In the rows, 128 means zero.
Turns, then the turns between two rows, first turn first; the first pair answered:
L:
[127 158 108 139  82 120 144 113 104 132 124 138 141] -> [126 158 109 144  82 118 144 114 104 133 124 139 141]
[164 143 109 112 121 132 127 103 126 128 105 119 147] -> [ 89 130  98 127 121 148 146 128 118 114 120 142 128]
[140  79 132  69 138 123 146  89 152 126 147 133 109] -> [ 99  98 137 139 167  89 146 176 123 126 135 153  87]
X:
[140 140 112 117  97 103 123 106  84 130 117  97 149] -> [133 161 111 125  99 108 129 102  86 135 115 110 154]
[ 86 106  95 133 113 128 136 113 111 126  94 163  90] -> [ 91 117  98 141 123 128 138 119 113 130  96 169  90]
[105 105 107 118  93 127 124 100 119 118 118 126 126] -> [100 130 108 127  93 134 132  98 121 126 117 141 127]
Y:
[175 166 137 136 144 115 102 118 142 141  98 146 121] -> [161 181 151 137 151 117 112 139 138 147 113 136 133]
[125 140 131 158 139 155 137 104 167 142 117 195 107] -> [124 147 141 164 150 154 141 119 174 147 125 189 113]
[134 120 144 134 128 118 128 139 131 136 119 126 127] -> [125 129 148 137 121 122 132 141 127 139 123 123 131]
Then:
Between the rows of a pair lie 2 to 3 turns.
[138 171 127 150 148 139 152 144 155 133 146 151 120] -> [124 170  96 144 119 140 154 112 134 129 131 158 114]  Y Y
[124 204 137 182 132 121 136 151 125 149 121 156 138] -> [150 190 110 133  92 138 134  69 123 144 110 149 150]  Y L
[177 102 124 160 149 109 107 125 158 130 107 145 123] -> [151 154 143 115 125 141 141 101 143 143 157  98 179]  Y Y L
[126 133 159 147 153 182 169 153 177 160 135 146 137] -> [140  93 158 123 150 183 163 144 180 155 143 124 133]  L X L
[111 100 147 114 148 153 161 175 136 120 184 111 139] -> [154 116 156 133 154 123 144 190 123 130 164  93 149]  X L
[ 98 172 131 107 133 189 157 110 134 130 147 130 148] -> [130 201 129 158 151 160 135 133 132 139 107 162 131]  Y X L
[136 128 126 143 133 101 118 154 122 133 104 143 113] -> [ 89 119 121 126 125 127 137 145 123 126 131 150 111]  Y L L
[ 99 124 103 157 124 135 125 129 123 115 107 171  99] -> [118 131 103 133 116 153 130  97 144 121 111 178 111]  L L X
[ 62 137 128 110 104 127 147 125 121 130 194 148 128] -> [ 72 144 107 118  96 123 138  92 128 126 165 184 112]  Y X
[126  98 144 115 136 110 124 152 111 130 144  78 136] -> [112  95 143 115 136 114 128 155 111 128 149  79 133]  L L
[120 141 155 143 154 118 133 134 139 139 149 121 147] -> [126 114 154 130 152 112 125 133 134 131 151 103 143]  X X
[119 136 131 146 137 145 133 134 170 141 134 164 110] -> [123 140 132 123 128 157 139 109 168 146 142 153 125]  Y L L
[124  87 105 103 102 119 124 116  98 111 117  91 120] -> [127 103 147 113 138 122 127 167 115 125 146  76 135]  Y Y Y
[154 136 112 159 129 130 114 103 133 133  78 176  93] -> [152 123 162 124 161 169 131 117 182 140 137 153 113]  Y L Y
[171 202 140 182 145 117 128 155 116 144 115 154 132] -> [ 79 179 123 177 135 151 159 155 112 128 138 182 110]  L L
[141 106 131  90 136 152 116  72 153 114 150 158 115] -> [194 103 142 113 152 106  87 113 139 119 129 129 114]  L X L
[133  88 147 164 147  97 109 203 138 105 146 121 123] -> [169  83 132  83 100 139 116  90 156 107 156 103 150]  L X
[179 146 115 158 136  92 108 120 121 143  77 155 138] -> [152 179 142 166 151 100 126 156 114 151 109 138 161]  Y Y
[161 143 117 146 114  95 121 127 100 132  92 128 126] -> [130 117 125  90 102 150 143  81 128 123 134 123 135]  Y Y L
[216  77 122 100 123  97  88 107 141 138 119  75 126] -> [ 44  72  92 106 102 157 149 105 124 120 152 142  89]  L X
[188 182 136 126 128 127 119  71 177 125  92 175 143] -> [139 198 161 178 164 117 132 156 170 126 104 186 133]  Y L L
[122  99 108 106 116 154 135 107 133 123 158  98 117] -> [102 115  95 154 113 117 129 144 100 121 123 110 105]  L Y Y
[125 119 172 139 167 117 118 191 135 141 173  95 133] -> [131 129 154 116 128 106 117 158  93 138 168  57 157]  X Y L
[169  88  94 103  95  99  97 112 122 115  89 109 117] -> [148 133  94 151 107  79  99 155 103 125  74 127 117]  L X L
[ 89 123 103 158 118 115 133 168  98 127 130 138 114] -> [ 96  99 106  99 104 155 144 110 129 121 161 126 129]  L Y L
[111  65 105  98 106 118 115 121 101 109 142 100 110] -> [ 80 177 109 133 107 150 144  96 115 132 133 170 131]  X X X
[120 194 140 129 127 151 140 109 131 128 124 157 153] -> [105 157 116 143 129 145 130 111 143 115 104 189 112]  Y Y L
[112 149 115 116 125 170 122 101 177 146 124 197 127] -> [161 158 124 119 130 156 109  97 182 153 113 185 137]  L L
[123 117 131 140 109 101  68 132  89 125 150  66 150] -> [ 92  99 111 124  95 119  80 110  86 116 154  77 139]  Y L
[131  40 119  92 120 144 128 110 132 106 146 138 106] -> [187  84 168 110 156 119 118 160 138 131 159  99 145]  L L Y
[184 130 117 158 155 125 120 105 188 125  98 187  87] -> [104 162 159 157 173 160 164 157 188 132 167 164 115]  L Y Y
[ 88 116 114 148 116 116 134 152  96 122 120 128 111] -> [126 132 123 157 122  98 120 162  94 129 106 120 120]  L L L
[137 102 135 133 131 118 142 121 145 132  98 167 111] -> [131 123 171 121 144 133 152 139 154 147 131 142 141]  Y L Y
[141 149 105 105  72 122 129  79  87 138 110  90 161] -> [110  96  77 133  82 117 121  96  93 119  79 139 103]  L Y
[104  87 112 106 123 126 129 136 133 105 131 123 100] -> [129 124 133 137 141  98 125 176 123 121 127 104 118]  L Y
[ 79 124  93 119 123 140 125 107 143 136 120 166 114] -> [140 135 120 152 151  93  95 169 131 147 104 130 122]  L Y X
[159 113 101 119 109 116 109  90 112 127  98 129 117] -> [128 159 153 130 139 123 136 156 109 144 149  95 154]  Y Y Y
[148 170 125 160 149 128 116 129 153 132 119 172 119] -> [122 186 111 155 124 130 127 115 132 129 116 171 125]  Y Y Y
[137 103 115 107 117 146 123 101 136 115 126 145 107] -> [130 147 125 152 133 132 126 136 134 125 113 165 108]  X X L
[135  90 159 131 178 126 111 152 185 129 129 134 113] -> [132  70 148  98 159 137 113 116 185 120 134 121 117]  L X
[101 171 133 105 118 134 141 116 131 133 144 113 169] -> [109 174 108 132 105 108 126 122 105 130 105 130 152]  L Y L
[115 154 125 147 124 121 149 153  97 129 135 116 138] -> [113 119  99 120 107 135 144 105 109 117 124 132 119]  L L Y
[166 122 140 154 160 109 121 152 137 126 113 139 115] -> [119 110 152 140 164 141 143 159 149 123 149 145 113]  L Y L
[174  93 118 119 131 117  89 120 140 135 110 141 102] -> [122  81 134 127 150 135 107 154 152 130 140 149  90]  L Y
[166 141 129 145 140 127 114 114 169 162 108 158 122] -> [164 130 148 146 159 120 114 153 164 161 130 129 130]  Y X
[148 151 164 116 148 142 131 141 157 143 156 130 139] -> [155 120 161 106 147 133 125 147 149 138 161 111 134]  X X
[ 88 109 113  76  83 163 161  82 109 112 146  96 137] -> [121 174 147 183 145  97 135 196  94 136 110 113 132]  X L X
[159  49 149 102 145 149 123  98 152 116 123 103 101] -> [ 81  81 159 156 160 137 148 179 119 118 137 115  92]  L Y
[115 119 128 118 132 141 136 148 127 122 141 125 136] -> [131 126 128 117 126 127 132 145 116 125 134 110 147]  L X Y
[168  82 139 110 155 122 100 150 122 133 125  69 146] -> [ 98  61 111  83 127 166 124 103 126 120 139 106 128]  L X Y
[ 71 114 106 136 128 151 163 151 139 105 147 119 121] -> [171 119 109 123 119 107 127 137 122 113 120  66 146]  L X X
[131 115 171 179 191 119 115 193 154 134 147 153 110] -> [155 139 190 106 165 161 135 127 167 143 192 108 168]  L Y
[104  88 127 116 119 137 134 136 120 118 161  89 128] -> [112 112 121 150 119 103 124 158  94 121 137  86 128]  Y L Y
[136 132 125 139 122 126 131 107 154 144  90 166 128] -> [127 149 153 146 144 126 139 144 161 152 113 154 142]  Y Y
[109 134 131 123 126 145 152  95 129 140 139 120 120] -> [125 134 138 156 148 113 139 146 117 143 127 112 116]  L X
[120 169  96 153 108 114 142 125 122 122 114 160 105] -> [116 159  91 134 102 131 146 101 128 120 124 160 106]  L L
[154  82 145 106 151 139 117 129 154 125 157 131  85] -> [172  91 151 118 157 124 112 142 153 129 152 126  84]  L L
[155  99 128 121 144 147 115  90 176 123 110 176 108] -> [121 132 176 134 172 145 136 168 163 138 163 132 141]  Y Y X
[188  68 100 115 139 100 109  86 138  74 102 111 111] -> [130 112 163  87 158 148 156 123 149  90 188  72 166]  Y Y L
[ 89 104 152  92 137 168 148 134 147 120 181 105 141] -> [128 181 154 170 154 109 129 185 113 139 133 122 148]  Y X L
[ 97 138 127 104 160 135 146 175 120 106 133 116 149] -> [100 139 126  80 149 156 153 139 129 109 141 119 155]  L L X
[ 86 157 129 109 103 158 153 120 118 151 178 129 169] -> [118 191 116 129  92 134 138 106 102 156 145 135 174]  X L Y
[145 129 123 154 164 134 107 139 171 127  97 175  89] -> [149 172 164 111 160 167 132 125 177 144 150 129 145]  Y L Y
[154  70 113  81 101 124 131  87  89  90 108 149 128] -> [129 110 114 157 131 101 131 151  83  96  82 194 106]  X L Y
[104 166 101 160 103 120 126 128  97 135  86 184 119] -> [170 176 115 144 112 117 109 103 119 144  80 171 136]  L X
[114 152 116 134 105 150 143  93 139 133 114 140 130] -> [122 157 114 162 115 127 132 122 131 133  96 145 119]  L Y
